The same turns and mirrors carry the whole set onto itself and the rows of a family onto each other. Which other rows belong to the same family as each row named below? List them in the order they appear above.
These 32 rows form 4 families of 8 rows each.
Dafo: [ 20  -9 -17  28  18 -17  -4 -27 -11 -13   2 -31  30  -3  -1 -12]
kekis: [ 18  -8 -31  36  32  -3 -14 -12 -14 -10   4 -21   8   5   5  -5]
Rar: [  5  -3   9 -19 -24   4  -2  17  -9   1  14 -14 -17   9  20 -11]
bebol: [ 37   3 -23  29  24 -25   1 -15  -4  -3   3 -20  26   3  -2  -8]
nom: [ 18 -11 -35  36  21 -26 -17  -8 -14   0  -4 -16  17  10   9  12]
tul: [ 32   9  17 -22 -18 -16   0  25   0   8  14  -6   0   6  11   5]
sos: [  9   0  13 -13 -22  10  -7  22 -18  -1  20 -20 -13   4  26   3]
Las: [ 10   0  14 -21 -10   6   0  23 -13  -8  20 -10 -11   2  24  -4]
gal: [ 28  12  23 -23 -18 -10   3  26  -4  -1   7 -19   8  11  13   5]
ranuf: [ 28  12  17 -24 -28 -15   8  18 -11   2  15 -20   8   3  15   3]
pegu: [ 31  -2 -18  30  16 -28  -8 -23  -5  -1  -2 -28  32   1  -5  -7]
Ner: [ 13   2  12 -27 -26  -7  11  14  -5  -3  13 -13  -6   5  15 -19]
suz: [ 20   6  23 -26 -15  -6  13  18  -7 -12  17  -9   2  -4  16 -10]
nep: [ 23   7  18 -19 -19  -1  -9  29  -5   4   7 -20  -5  16  15  10]
gir: [ 16   7  24 -25 -16   1   7  20 -13 -13   9 -19   6   6  16  -7]
dup: [ 27 -11 -23  37  16 -15 -25 -19  -5   2   0 -27  17   6  -3   3]
lep: [ 11 -19 -27  33  24 -11  -8 -23 -11 -10  13 -24  14  -1  13  -5]
Gis: [ 14  -9 -30  26  23 -21   5 -14 -20 -19  -2 -15  31   4   5  -8]
suven: [ 17   2   8 -16 -29  -5  -9  22  -2  11   8 -14 -17  16  13  -4]
dum: [ 22 -11 -30  38  21 -19 -22 -16  -6   4  12 -24  11   9   9   6]
tafid: [ 12   5  18 -23 -23   1  13  12 -16  -9  22 -19   0  -4  22  -8]
seku: [ 31  -6 -25  30  17 -34  -7 -19  -2   4   7 -24  26   4   4   2]
nosol: [ 32  -3 -30  35  24 -18 -17 -12  -8   5   1 -18  13  11  -1   4]
zuz: [ 14 -16 -23  33  22  -4 -19 -23 -13  -8   0 -27  16   0   2  -8]
Fupe: [  9   0  19 -22 -13   9  -4  27 -13  -9  10 -24  -9  12  21   3]
beki: [ 25  -4 -28  28  20 -34  -3 -12 -12  -6  -2 -13  31   8   1   2]
Vuv: [ 21   2  14 -15 -12   1 -14  29  -5   9  16  -9 -16   8  19  10]
Pip: [ 25   7  12 -15 -28  -9  -7  25 -10  13  17 -18  -6   9  18  14]
lunu: [ 22   9  12 -25 -29 -15   4  17   1  10  11 -15  -4  10  12 -10]
Tugus: [ 20  -6 -23  27  29 -12   4 -21 -12 -19   8 -23  21   0   2 -14]
Kos: [ 20 -10 -23  24  20 -28   4 -27  -6 -12  14 -26  30  -3   5 -12]
nakas: [ 10 -14 -31  32  26 -14  -8 -11 -21 -17   0 -16  17   3   9   2]

The rest of the family of kekis: bebol, sos, ranuf, tafid, nosol, Pip, Tugus
The rest of the family of Gis: Rar, nom, Ner, suven, beki, lunu, nakas
The rest of the family of seku: tul, Las, suz, lep, dum, Vuv, Kos
The rest of the family of Dafo: gal, pegu, nep, gir, dup, zuz, Fupe

The same turns and mirrors carry the whole set onto itself and the rows of a family onto each other. Which other rows belong to the same family as each row named below? List them in the order they appear above.
These 28 rows form 7 families of 4 rows each.
fum: [ 11  -9  -3   2  12   2 -10  -9 -35]
Zefi: [ 16  -4   1  -3  -2   0 -16   3  20]
duk: [  0 -24 -15  22 -17 -19   0   0 -22]
Mebel: [ -5 -36 -11   3  -6  -2 -15 -13 -35]
lused: [ -6 -21  -9  -3   5  15   1   3  29]
kabu: [  3  -3  -1 -11  14  21  -4 -11  16]
larer: [-18  12   2 -14 -12  14  -7 -22  11]
rogok: [ -3 -15  -3  18  -6 -13  13  13  15]
vig: [-30  -4   3 -18 -13 -24  -3   3   2]
Bugaz: [-12 -30 -13   6 -15  -4  14 -20 -32]
sur: [-32   0  -7  12  -9   1   7 -20 -27]
rino: [ -6  -6 -21 -21   6  -4 -30 -16  14]
Zab: [-33   7  -6   8  -8  10  16 -12   8]
pabez: [-18  11 -38   1  -5  -3 -21  -6 -10]
kepi: [-19 -20   3   6   6   1  28  -2   4]
zesen: [ 19 -12 -12   2 -12  -6 -30 -11 -18]
midu: [-33 -27 -20   7   1 -28   3  -4 -10]
far: [ 10 -13 -16 -11  -7  15 -17 -30 -19]
nir: [-24 -10 -14  -3  13 -13  -1   2  24]
rol: [ 15 -12  14 -24  -4   0  -4  -7  -2]
Fiso: [ -1 -14 -31  22  -3   5  16  -2 -17]
Bami: [-20 -34 -15  20   3  -1  14   6  -7]
Met: [  9 -23  -4 -20  -5  12 -28 -15   1]
dor: [-27  -5 -30  -8 -32 -17  -4  -7  -2]
Mubiv: [-13 -21 -26 -11  -8 -20 -26 -21 -21]
bebot: [-17   5   1 -10 -13   6 -14 -30 -24]
geso: [-22  12  -4  -8  14 -11 -20   5  -6]
Vupu: [  3 -16 -12  -5 -20   6  23  -1  18]

The rest of the family of bebot: larer, sur, Zab
The rest of the family of kepi: kabu, Bugaz, far
The rest of the family of Met: Mebel, lused, Bami
The rest of the family of Vupu: fum, rol, Fiso

The same turns and mirrors carry the whole set onto itself and the rows of a family onto each other. Which other rows belong to the same family as each row named below? List them in the order they appear above.
These 32 rows form 4 families of 8 rows each.
Ket: [12 16  6 24  3 21  9 40]
kedul: [ -8   4  18 -32  -4  14   8  11]
fote: [-15 -15   4  13  -7  40  18  38]
koze: [ 18 -21  -5  21 -16  17   6  28]
dilu: [-21 -11  15 -14 -37  19  -4  38]
lil: [-22  -7   3  -4 -25  11   1  48]
kagir: [-17 -18   9   6 -37  17   7  39]
lilum: [ -5   2  -9   8 -19   3  10  48]
Fosug: [11 -6 11 -1 14 35 13 11]
tufun: [21 11 -2 -5  3 -1  8 22]
Veg: [-17  -9  27  -7  -6  44  13  17]
rera: [-18  24  18  -5   0  19   2  48]
Lizo: [  3 -33  16   0 -22  28   5  11]
Gese: [12  0 25 30 -6 31 -5 39]
bekor: [ 16   8  11  10 -26  -9  -3  31]
Puzuk: [ 15 -23  24  -6 -20  27  -8   8]
Doker: [-12  25  26  -2 -20  15  -5  45]
kur: [ -3   4  19 -33 -17   6  -4  17]
vib: [ -9  -7   4 -32 -11   6   2  23]
reme: [24  0 25  3 11 26 -5 12]
Rabe: [ 22  13  36   3  -3  23 -11  16]
damav: [ 19  -3   2  -6 -17  -9 -10  27]
Bove: [-3 32 21  1 -7  6  5 38]
lud: [-11  18   4 -13  10  21  18  30]
vadil: [  6  -3  22  33 -25  21   2  39]
nuri: [ -6 -21  -8 -17 -10  20  15  19]
kuru: [ 21 -30   9   2 -14  19  -6  15]
Nila: [ 17  -3  17  -2 -33  -2 -13  27]
pati: [18 18 29 -5  7 15  4 10]
nubip: [-15   5  36  -8  -7  44   1  26]
Kupo: [-17  -5  25   6   1  46   6  35]
Pimar: [  5  -3  33  23 -23  36  -8  36]

The rest of the family of Gese: lil, rera, vib, reme, damav, kuru, Kupo
The rest of the family of kagir: kedul, Veg, Lizo, bekor, Bove, vadil, pati

